In the rows, 128 means zero.
D: rows in several groups, each row roughly a mix of its group's directions
D (109 x 12)
[[149 134 162  84 129 128 100 148  92  96 157 140]
 [124 157 100 115  83 107 105 146  81 114 134 149]
 [105 141 151 117 164 142 136  92 141 180 105 148]
 [171 153 139  85 123  88  94 116 115 118 121 142]
 [113 144 165 144 164 131 119  83 165 161 127 136]
 [171 120 146  82 138 133 131 170  92 118 142 142]
 [ 81  95 112 157  92 139 160 102 124 127 143 114]
 [124 153 112 113  84 112 111 152  74 117 132 155]
 [145 138 152  73 125 110 131  96 116 144 173 110]
 [ 96 153  67 141 131 117 107  97 151 125 116 113]
 [129 108 189 146  99 150 125 127 139 103 160 108]
 [100 101 119 128  76 160 147 152 108 102 130 104]
 [ 89 155 152 147 137 127 121  81 144 169 115 146]
 [130 130 175 140 147 141 101  83 155 138 104 159]
 [ 83 158  95 137 128 118 156 122 136 178 121 108]
 [131 124 113  70 161 128 119  73 134 132 139 122]
 [154 106 169  78 160 123 140 130 133 116 146  96]
 [141 152  72 100 115  86 134 143  96 138 125 129]
 [145 135 139 123  65 151  87 107 116 107 134 146]
 [154 130 105 132 113 143 164 163 156 158 122  83]
 [131 122 102 120 157  87 151  84 152 159 103 118]
 [111  92 172  85 129 138 137  90 103 113 141 136]
 [161 167 131 117  99  79  92 141 130 112 111 122]
 [106 155 121 113  95 119 137  84 149 172 114 101]
 [132 122 104 155 106 174 123  94 143 159 105 161]
 [104 103 134 153 115 107 122  85 128  90 173 115]
 [125 130 125 138 146 140 161 178 160 143 119  77]
 [139 127 132 162  83  94 138 102 112 138 176 139]
 [130  90 145  98 129 165 143 119 104 112 181 121]
 [173 111 120 100 177 124 116 149 111 102 130 158]
 [ 94 120 143 114 142 155 112  98  97 128 111 184]
 [ 70 139 133 115 135 129 124  78 108 137 163 133]
 [ 92 126 125  81 145 133 133 106  79 131 156 150]
 [124 106 160 101 116 136 109  77 135  93 158 107]
 [133 169  90 141 126 113  93 148 163 112 111  96]
 [119 107 171 137  86 112 130  82 116 118 162 131]
 [173 128 140  72 136 120 131 151  98 123 162 126]
 [ 91 132 103  92 120 125 145 137  67 133 141 148]
 [107 144 164 135 146  90  99 145 132  77 138 108]
 [122 171 116 132 101  77 135 169 115 134 134 100]
 [133 127 111  93  95 134 129  81 159 142 109  88]
 [ 99  96 135 128 156 141 149  81 165 129 132  94]
 [161 138 157  92 138 126 111 169 107  99 164 119]
 [107 107 105 132 152 104 150  65 145 149 115 131]
 [115 136 141 173 176 131 118 149 174 116 125 105]
 [ 94 153  99 156 146 126 130 140 167 145  88 103]
 [157 149 141  83 147 160 120 165 120 152 100 145]
 [104 131 171 125  93 152  95 130 134  83 133 104]
 [ 91 147  87  94 165 129 122 134 139 127  91 105]
 [137 151 141 163 164 152 105 170 166 126 112 122]
 [153 105 187 124  96 117 137 122 106 119 166 137]
 [130 136 156 107 141 155 126 189 123 123  84 130]
 [151  99 178 116 123 147 150 154  93 134 136 161]
 [127 124 145 135 102 146  78  87 153  85 124 124]
 [180 149 139 106 139 108 114 177 117 114 154 121]
 [133 146 146 108 116 107 128 193  95 105 142 112]
 [146 158 109 117  83 113  87 144  99  97 140 141]
 [156 148 110 137 143 111 121 108 179 161  86 119]
 [114 115  85 134 136 165 119 105 103 134 117 183]
 [116 116 142 141 175 142 163 143 164 159 100 106]
 [149  82 154 100 123 179 139 150 124 107 111 126]
 [184 130 138  89 137 117 122 155 112 116 171 118]
 [ 98 140 121 109 138 145 151  95 150 183  99 113]
 [116 108 107 149 137 118 140  61 166 144 120 119]
 [121 164  63 117 115  95 115 138 103 127 136 128]
 [159 111 173 127 104 125 149 157  89 137 151 155]
 [ 82 155 122 183  99 112 141 147 122 150 130 128]
 [108 132 132 153 185 163 125 144 131 145 110 168]
 [ 79 122 114 176 120 127 133  91 152 135  97 131]
 [155 136 103 110 109 137 109 151  76 116 140 173]
 [105 114 126 160 154 116 166  97 164 162 132 104]
 [116 134 116 158 160 140 125 101 186 150 104 109]
 [ 93 139 118 195 126 126 125 124 165 123 139 104]
 [112 105 186  83 120 123 149 127  93 121 135 126]
 [128 164 119 174  95  94 114 139 159 128 128  96]
 [105 138 119 110 170 122 110  64 144 135 148 127]
 [103 121 130  90 116 139 161 157  72 141 148 134]
 [135 134 135  93  86 149 135 171  79 128 135 138]
 [107 104 158 137 162 146 118  94 159  97 155 104]
 [ 92 143 119 131 186 137 147 115 136 174 118 140]
 [157 116 116 123 126 158 162 169 146 147 149  83]
 [118 126 124 154 132 153 136 111 187 150  90  99]
 [155 132 135 120 102 138 133 189 106 111 167 109]
 [174 123 138  99  87 110 138 158 110 116 154 101]
 [117 111 149  90 119 113 115  72 124  99 156 107]
 [151  81 151 139 160 171 137 101 146 133 135 152]
 [187 141 112 133 101  87 121 162 131 115 134 112]
 [152 130 147 150  72 127 143 179 124 135 105 123]
 [ 78 144  90 156  91 128 144 122 140 144 117  98]
 [124 124 168 146 160 130 112  95 157 115 176 113]
 [ 67 121 147 128 155 165 146 101 130 155 129 132]
 [141 130 103 103 101  76 139  84 134 146 107 113]
 [106 117 138 176 135 137 131 164 130  94 173 110]
 [108 150 125 171 118 111 122 101 172 136 152  89]
 [119 153 141 169 168 113 109 170 158 111 116 115]
 [137 111 127 165 162 142 135 100 187 139 129 107]
 [ 61 127 138 166 108 109 124 115 130 101 113 119]
 [160 142 114 162 101 106 113 121 179 125 115  94]
 [110  85 173 128 143 138 172  99 124 152 138 136]
 [ 90 123 137 129 123 142  92  66 125 106 122 153]
 [ 82 131 149 135 169 146 117  80 134 144 130 154]
 [169 141 143  77 141 108 150 148 104 164 130 137]
 [126 104 147 143 178 149 160 127 169 154 112 113]
 [177 136 150  85 146 125 114 161 114 113 161 120]
 [133 146 118 112 110 129 128 183  77 133 114 162]
 [121 133 144 157  63 108 117 108 102 121 152 147]
 [161 110 152  89 140 141 151 173  93 133 126 147]
 [174 148 141  96 118  83 104 138 129 103 144 104]
 [118  99 119 121 174 121 177  99 134 162 145 121]]

one row of each group, then the others: which group is each in?
[116 129 158 100 112 137 140 148  73 145 118 171]
(84)
[138 157 100 102  98 109 111 160  79 115 136 147]
(20)
[119 125 102 129 115 148 157 159  82 160 121 169]
(109)

[162 140 145 146 161 167 103 161 165 119 142 119]
(109)
[146 137  84 144 151  98 160 150 114 169 116 151]
(109)
[ 93 117 168 119 150 136 171 154 125 155  96 119]
(20)
[ 85 132 142 170 167 110 103 108 132 104 122 156]
(109)
[163  95 128 101 104 146 143 156 130  97 146  86]
(84)
[ 89 137 140 169 130 144 114  85 167 143 103 130]
(84)
[133 119 135 133 112 114 104  67 155 101 160 105]
(20)
[138 127 116 188 150 171 113 132 151 136 139 159]
(109)
[129 109 115  92 114 127 119 139  72  86 151 147]
(84)
